Families of rows that turns and mirrors carry onto each other, the same ones carrying the whole set onto itself: the rest of each named row's family, in list order
9 families of 3 rows
j_641: [ 17  18  14  -3 -17  12  15 -25 -22]
j_914: [ 40  13 -33 -14 -10 -31  -8  -8  28]
j_859: [ 29  -3 -13   8 -27 -57 -27  15   1]
j_836: [ 14  -6  -1 -15  -9  19   3 -11 -37]
j_58: [ 20 -14 -10  11 -15 -43   0 -29 -50]
j_543: [ 25  20 -20   0   7 -56  31   1  -1]
j_592: [ 19  10  12  18 -21 -32  10 -39 -34]
j_103: [  1 -15 -35  -7 -42 -18 -33 -18 -22]
j_482: [ 42   4 -37 -19 -14 -21  34 -21 -16]
j_384: [-32  10 -32  -9  -5  -4  14 -10  11]
j_613: [ -5  -7  27 -16 -21 -21  26 -25  -2]
j_494: [-42   0 -18  11  -6 -26  -5 -18 -11]
j_150: [ -7 -11 -30  24 -12 -27   1  31 -25]
j_160: [ 36  23  -9  -3 -21 -22  36 -34 -10]
j_173: [ -1  -8  21  -9 -23 -39  27 -31  -4]
j_939: [  4  -3  16 -19 -22 -30  36 -27   6]
j_713: [ -3   6  15  18  10 -43  -5   3 -32]
j_138: [  8  -7 -45 -23 -40  -1 -19 -12  -7]
j_838: [ 37   7 -23 -15 -24 -25 -11  25  21]
j_208: [ 16  -3   2  -3 -21 -15 -37  26  -1]
j_55: [  7  20   3 -14  13   2  16  18  -4]
j_780: [ -3  -5 -37  11 -11  -7  10  37 -12]
j_59: [ 14  -9 -52 -12 -44 -30 -16 -21  -9]
j_274: [-24   8 -42   5 -10 -45  18 -22   6]
j_74: [ 21  -3  -9  14 -11 -53 -38 -16  -4]
j_159: [  5  -5 -45  17 -13 -33  18  30 -12]
j_500: [ 15   4   0 -11  -5   5 -38   1   8]

The rest of the family of j_173: j_613, j_939
The rest of the family of j_160: j_641, j_592
The rest of the family of j_500: j_914, j_74
The rest of the family of j_59: j_103, j_138
The rest of the family of j_780: j_150, j_159

Families of rows that turns and mirrors carry onto each other, the same ones carrying the whole set onto itself: the rest of each named row's family, in list order
5 families of 8 rows
j_812: [ -5  29 -10 -34 -54 -11 -13   9 -39  33  42  17  25 -18  46 -54]
j_65: [-37 -36  -3  -8  10 -29 -44  -1  14   8   8  14  39  35  19 -29]
j_923: [ -9 -11  12 -25 -44 -20 -71  24 -22  16  18  42  16  18  64 -39]
j_587: [-24  -4  -2 -13  21 -50 -43 -13  14  11  16  35  20  40  29 -29]
j_444: [ -8 -32 -22 -43 -30 -33 -36 -13   1 -19  11  36   7 -25  24 -37]
j_612: [-44 -20  -7 -25  17 -38 -51  12  31  21  11  17  23  28  21 -36]
j_94: [-20  35   5 -17  -1 -18 -48  13  -3  63  44  -3  30  22  39 -31]
j_242: [-26   8 -13   0 -47 -53 -19  -9   7  30   1   3  44  -6  59 -56]
j_307: [ 12  -8 -12 -50   1  13 -51 -10 -24  13  53  36  20  13  23 -19]
j_845: [-16   7 -40 -21  10 -29   8  -1   9   4  45 -17  32  -7  25 -36]
j_406: [-18  -1 -12 -17 -44 -57 -32  -4  13  24   5  -2  59 -10  69 -36]
j_413: [-22 -11  -5 -15 -43 -28 -72   4 -31  33  15  41   9  24  58 -49]
j_176: [-15  -2  -1 -26 -29 -14 -83  17 -21  32  12  48  24  20  53 -29]
j_745: [-38  -3 -13 -10 -38 -67 -10  16  10  31   6  -5  33   0  49 -55]
j_109: [-12  -9 -23 -33  -8 -40  22 -11   7  11  47 -17  30  -6  19 -42]
j_644: [-21  -7  -7 -55   7   9 -25   6 -35  20  55  19   5  21  17 -14]
j_126: [ -6  -5 -18  -4 -43 -62 -36   1  20  24   5  12  48  -8  55 -59]
j_773: [-14  29   6 -18   1 -40 -32  -3  -6  69  38  -1  40  31  32 -31]
j_750: [-13  37  23 -24   7 -14 -25  19  -3  51  43   3  38   7  46 -37]
j_6: [ -1 -19 -11 -60  11  -1 -42  15 -20  14  59  28  10  19  14 -17]
j_167: [-24  -2 -25 -39   2 -19   6 -19  16  25  33  -7  10 -15   8 -17]
j_212: [-13 -40 -30 -41 -37 -13 -29   8  -9 -25  22  32  14 -16  41 -42]
j_467: [ 17   9 -18 -35 -53 -15 -11  -5 -45  22  49  14  30 -15  50 -36]
j_610: [-12  19  13  -5  -8 -30 -38   0  -4  57  62  -6  31  31  43 -29]
j_876: [-15 -30 -38 -55 -29 -23 -23   6 -10 -14  -2  37  23 -18  29 -44]
j_135: [ -5  -1 -18 -44   6 -25  11   2  17  10  44  -9  45 -11  14 -24]
j_909: [ -7 -46 -30 -42 -35 -35 -13  -7 -11 -20  15  34  24  -9  33 -42]
j_425: [-14 -48 -48 -35 -43 -40 -36 -14 -11  -7  17  27  15   7  26 -35]
j_640: [-11 -18  15 -38 -46 -24 -70   7 -23  40  15  48  22  21  49 -36]
j_179: [-22 -14 -20  -7 -46 -54 -25  -5  12  45   9   4  57 -19  42 -46]
j_257: [-18 -27  -1  -6  18 -43 -55  -7  25  13  10  23  28  24  21 -36]
j_832: [ -3  -9   1 -21 -37 -34 -67  26 -30  19  27  37  44  28  64 -56]
j_431: [-18  -1 -36 -34   8 -33  10 -18   8  28  41 -11  37  -5   8 -33]
j_767: [ -9  16 -23 -53 -55 -10  -6  13 -39  30  50   7  25 -11  50 -36]
j_765: [ 11  25 -22 -52 -46 -25 -17   8 -28  35  52  16  15 -22  54 -44]
j_127: [ -8 -10 -12 -43   8   4 -29  11 -28  20  55  33  -7  23   4 -36]
j_52: [ -2  -8 -22 -46 -57  -3 -18  20 -28  33  44  -5  35 -27  43 -43]
j_292: [-22 -40 -15 -25  19 -41 -49  -2  24  10  18  13  28  31  26 -19]
j_113: [ -4   3  -4 -53  10   0 -36  12 -27  -2  50  28  -3  32  30 -26]
j_861: [-18  21  -2 -16  -6 -21 -26  20 -15  63  48  -4  47  38  48 -36]

The rest of the family of j_773: j_812, j_176, j_109, j_644, j_126, j_212, j_292
The rest of the family of j_767: j_923, j_94, j_242, j_6, j_909, j_257, j_431
The rest of the family of j_832: j_587, j_307, j_745, j_750, j_167, j_425, j_52

Families of rows that turns and mirrors carry onto each other, the same ones carrying the whole set onto itself: the rest of each named row's family, in list order
4 families of 8 rows
j_286: [ 63  32  11 -35  -2  -1   4  23  24   9]
j_355: [-29   8 -25 -23   1  23   6 -12  26 -23]
j_20: [ -3  22  11 -52 -22   3   1  -3  46  24]
j_937: [ 40  22 -35  -1  14  17   8  25   2 -29]
j_189: [ -2  -3 -19 -41 -12  12   0  54  12   1]
j_374: [ 36  43  -3 -17  10  11   3 -35  40 -14]
j_822: [ -2  23   7 -24  35  10  -2  31  49 -28]
j_370: [ -4  22  16 -51 -11  11  -2 -11  51  16]
j_563: [ 30  40  -2 -12   8  21   7 -37  38 -13]
j_774: [ 26  13 -34 -31 -34  17  11  -8   0  19]
j_595: [ 41  40  -4 -14  18  15   5 -31  34 -16]
j_436: [ 36  15 -29  -3  25  20  11  23   5 -32]
j_798: [  6  27  12 -28  32   8  -4  33  51 -31]
j_728: [-31   7 -31 -20   4  23   8  -4  28 -17]
j_288: [ 28  14 -34 -30 -32  17   7 -13   1  18]
j_418: [-25  10 -33 -22  -1  24  14 -15  20 -24]
j_734: [  3  -1 -17 -43  -5   2   4  57  14   5]
j_974: [ 36  18 -36  -5  15  12  12  30  -1 -25]
j_921: [  2  25  20 -24  31   3  -7  26  51 -23]
j_70: [ 35  20 -35  -3  15  19  12  23   1 -33]
j_38: [ 62  32   5 -34   1   0   0  33  24  13]
j_190: [ 60  31   7 -38  -2   2  -3  31  29  16]
j_195: [ 34  16 -25 -32 -32  13  10 -10   0  20]
j_247: [ -9   1 -16 -42 -15  10   4  52  15   7]
j_324: [-26  10 -28 -20   2  22   5 -11  23 -28]
j_411: [ 55  30  13 -34   4   0  -4  34  30  15]
j_282: [ -2  -2 -18 -41  -6  11   3  59  16   2]
j_252: [  7  27  13 -27  35   7  -3  27  50 -29]
j_92: [ 35  41  -2 -16   9  13   4 -37  35 -11]
j_656: [ -3  20  14 -55 -14   6  -5  -3  49  22]
j_863: [ 30  13 -38 -31 -29  20  18  -6   1  14]
j_523: [ -6  17  13 -57 -14   7  -6  -5  50  17]

The rest of the family of j_374: j_937, j_189, j_798, j_288, j_190, j_324, j_523
The rest of the family of j_734: j_286, j_20, j_563, j_436, j_728, j_921, j_863
The rest of the family of j_974: j_822, j_370, j_595, j_418, j_195, j_247, j_411

Families of rows that turns and mirrors carry onto each other, the same ones carrying the whole set onto itself: the rest of each named row's family, in list order
4 families of 4 rows
j_47: [-14 -15  25  24   9 -26 -17   7   1 -56 -34 -18  -8   3 -13  -2  23  17
  19  13  17 -11  -1 -27  21]
j_839: [-13 -23  29  34   9 -23 -11   3  -3 -63 -29 -14  -9   0 -18   6  16   7
  20   9  26  -9  -1 -13  20]
j_40: [-13 -23  26  28   6 -26 -17   6  -7 -58 -32 -18 -10   4 -19  -6  20  10
  23   6  21  -6  -1 -20  21]
j_281: [ 20 -18  29   6 -37  13 -41  -4   0 -38  10 -25  -4 -32   9 -45  -7 -35
  -9  24 -13 -37 -16   3 -10]
j_465: [-14 -16  28  30  12 -24 -11   4   5 -61 -32 -15  -7   0 -13  11  19  14
  17  17  21 -14  -1 -21  20]
j_36: [-30  -6   3 -12 -31  19  11   8  33  11 -31  -4   1 -18  32 -21 -19 -29
 -40  13   4  31  24 -14  25]
j_32: [ 17  -6  29   0 -32  14 -40  -2  13 -36   6 -26  -1 -33  19 -36  -3 -23
 -14  37 -19 -46 -18  -9 -10]
j_898: [  3  -6 -36   5  18  12 -23   1  18 -28 -13  -4   2  42  31 -33 -26  -9
  -1   0 -35  30 -16   8  27]
j_616: [-29  -8   7  -1 -27  22  19   4  36   4 -27   1   2 -23  32  -3 -26 -36
 -43  15  13  29  25  -3  24]
j_85: [ 21 -19  35  16 -33  16 -32  -8   5 -48  15 -19  -2 -39  10 -25 -14 -42
 -13  28  -3 -40 -17  14 -11]
j_966: [  4 -10 -26  28  27  18  -2  -9  27 -46  -3   8   6  28  32   9 -40 -21
  -9   8 -15  24 -15  31  25]
j_814: [-29 -18   7   3 -33  21  17   4  24   2 -23   1   0 -23  24 -13 -29 -46
 -37   3  18  38  26   5  24]
j_196: [ 17  -8  34  12 -27  17 -30  -8  18 -45  10 -20   1 -40  19 -15 -10 -30
 -19  41  -9 -49 -18   3 -12]
j_792: [-28 -17   3  -8 -37  18   9   8  20  10 -27  -4  -1 -17  24 -30 -22 -40
 -34   2   9  39  25  -5  26]
j_400: [  6 -20 -30  22  17  14 -14  -5   8 -39  -4   2   1  36  21 -22 -37 -27
   1  -9 -18  36 -13  31  26]
j_609: [  1   4 -31  10  29  16 -11  -3  37 -34 -12   2   6  35  40  -2 -29  -3
 -12  18 -32  17 -17   8  26]

The rest of the family of j_85: j_281, j_32, j_196
The rest of the family of j_792: j_36, j_616, j_814
The rest of the family of j_839: j_47, j_40, j_465

Families of rows that turns and mirrors carry onto each other, the same ones carrying the whole set onto itself: the rest of each named row's family, in list order
4 families of 8 rows
j_682: [-36 -49 -17 -63  49  22  33  45  64 -46  -9  50  -1  24  22  25  33 -44
  24   4 -13]
j_886: [  2 -13  24 -31  36  -7  -1  36   7 -52 -11  57  18  23  -5  14  52  -2
  20 -10   5]
j_673: [-23 -15  -6 -63   6  30 -23  86  23 -44 -46  84  30  37  -3  39   6 -12
   8  -3 -35]
j_171: [ -7  -3 -45 -73  58  36  18  61  -3 -73 -23  63 -25  37  21  41  12   1
  16  18 -11]
j_86: [  9  25 -38 -10   6  21 -27  61   4 -36 -47  78   5  44   8  26  24  21
 -10  13   8]
j_883: [-34 -16 -82 -33  12  16   7  71  47 -49 -56  70 -11  43  34  34   1 -34
  -2  21 -12]
j_683: [-21 -19 -50 -11  44   0  15  25  47 -31  -3  42 -18  32  29  18  52 -14
  17  20  36]
j_122: [-27 -41 -22 -66  47  17  32  39  53 -32 -10  78  -8  42  20  24  29 -57
  30 -10  -8]
j_422: [-22  -3  -1 -64  37  35 -14  73  33 -43 -47  95  24  32 -16  34   9 -20
   7   9 -38]
j_775: [ -4  -3  -5 -60  12  41  -9  86  23 -49 -54  85  24  33   2  34   7 -13
  -7  -2 -38]
j_945: [ 12  -8  27 -39  38  18  -3  35   5 -36  -3  65  10  39  12  14  42  16
  24  -4   2]
j_865: [-12  16 -30  -2   3  23 -26  63  11 -55 -42  58   5  32  16  25  22  37
 -15  20   0]
j_470: [ 12 -13  25 -40  43  24  10  32   4 -40  -6  64  14  36  -4  36  53   4
  21  -2   4]
j_577: [-12 -12   0 -68   8  34 -20  76  32 -42 -44  85  14  43  -2  43   5 -15
   4  -6 -45]
j_657: [ -2 -10  28 -35  39  25   0  31  15 -36   4  66  10  31   1  14  51  11
  20  -9   2]
j_503: [ -3  -8 -45 -71  60  40  19  53  15 -70 -41  57 -29  31  29  45  24   4
  20  27   0]
j_633: [ -5 -21 -55  -6  18   6  17  34  34 -38  -8  35 -22  35  48  17  48  -4
   7   7  35]
j_637: [  1 -14 -42 -69  49  44  13  53  -2 -73 -19  61 -26  31  29  43  22  10
  23  25  -9]
j_487: [-49 -17 -80 -27  15  25   7  68  56 -51 -49  68 -13  34  23  35   9 -35
  -6  16 -12]
j_480: [-24 -15 -54   2  42   8  25  26  31 -43  -8  48 -16  33  34   5  45  -5
  11  16  35]
j_362: [ -9  -4 -27 -79  46  32  13  45   2 -61 -26  54 -37  36  18  49  37   9
   2  31  -4]
j_669: [-31 -23  -9   5  -6   3 -13  41  65 -13 -29  71  24  37  13   7  37 -21
   1  -7   0]
j_950: [-10  22 -42  -7   9  28 -27  53  18 -52 -31  67  10  31  24  22  18  37
 -15  22  10]
j_18: [-19 -21 -26   7  10   9  -6  62  65 -21 -30  76  42  33  14   2  23 -34
  10 -15   0]
j_869: [-36 -11 -80 -33  14  16  -2  77  65 -42 -51  62  -6  31  33  14   8 -31
  -9  20  -6]
j_915: [-22 -38 -22 -70  39  10  36  48  60 -33 -19  73  -1  22   3  30  25 -55
  27  -9 -19]
j_800: [-27 -47 -10 -60  42  13  31  47  45 -33 -19  68 -12  42  11  26  33 -56
  31 -12 -20]
j_857: [-16 -10 -49  -4  46  11  27  17  38 -41  -8  50 -31  37  35  11  45 -11
   8  16  27]
j_733: [-36 -11 -12   1   1  -3  -9  49  64 -12 -33  74  25  42   4   7  28 -32
  -7 -11  -1]
j_206: [ -2  15 -34  -3  17  31 -30  63   8 -46 -36  53   7  44  27  22  35  27
 -16  26  16]
j_496: [-29  -9 -79 -41  19  48   7  72  59 -31 -46  72 -12  43  36  34   5 -22
  -8  26  -9]
j_60: [-21 -15  -9   0  -4   1 -12  57  52 -11 -14  69  35  34   1   8  38 -30
  -9  -9  -3]

The rest of the family of j_577: j_883, j_122, j_865, j_657, j_637, j_480, j_733
The rest of the family of j_950: j_673, j_171, j_945, j_487, j_669, j_800, j_857
The rest of the family of j_60: j_683, j_775, j_470, j_503, j_869, j_915, j_206

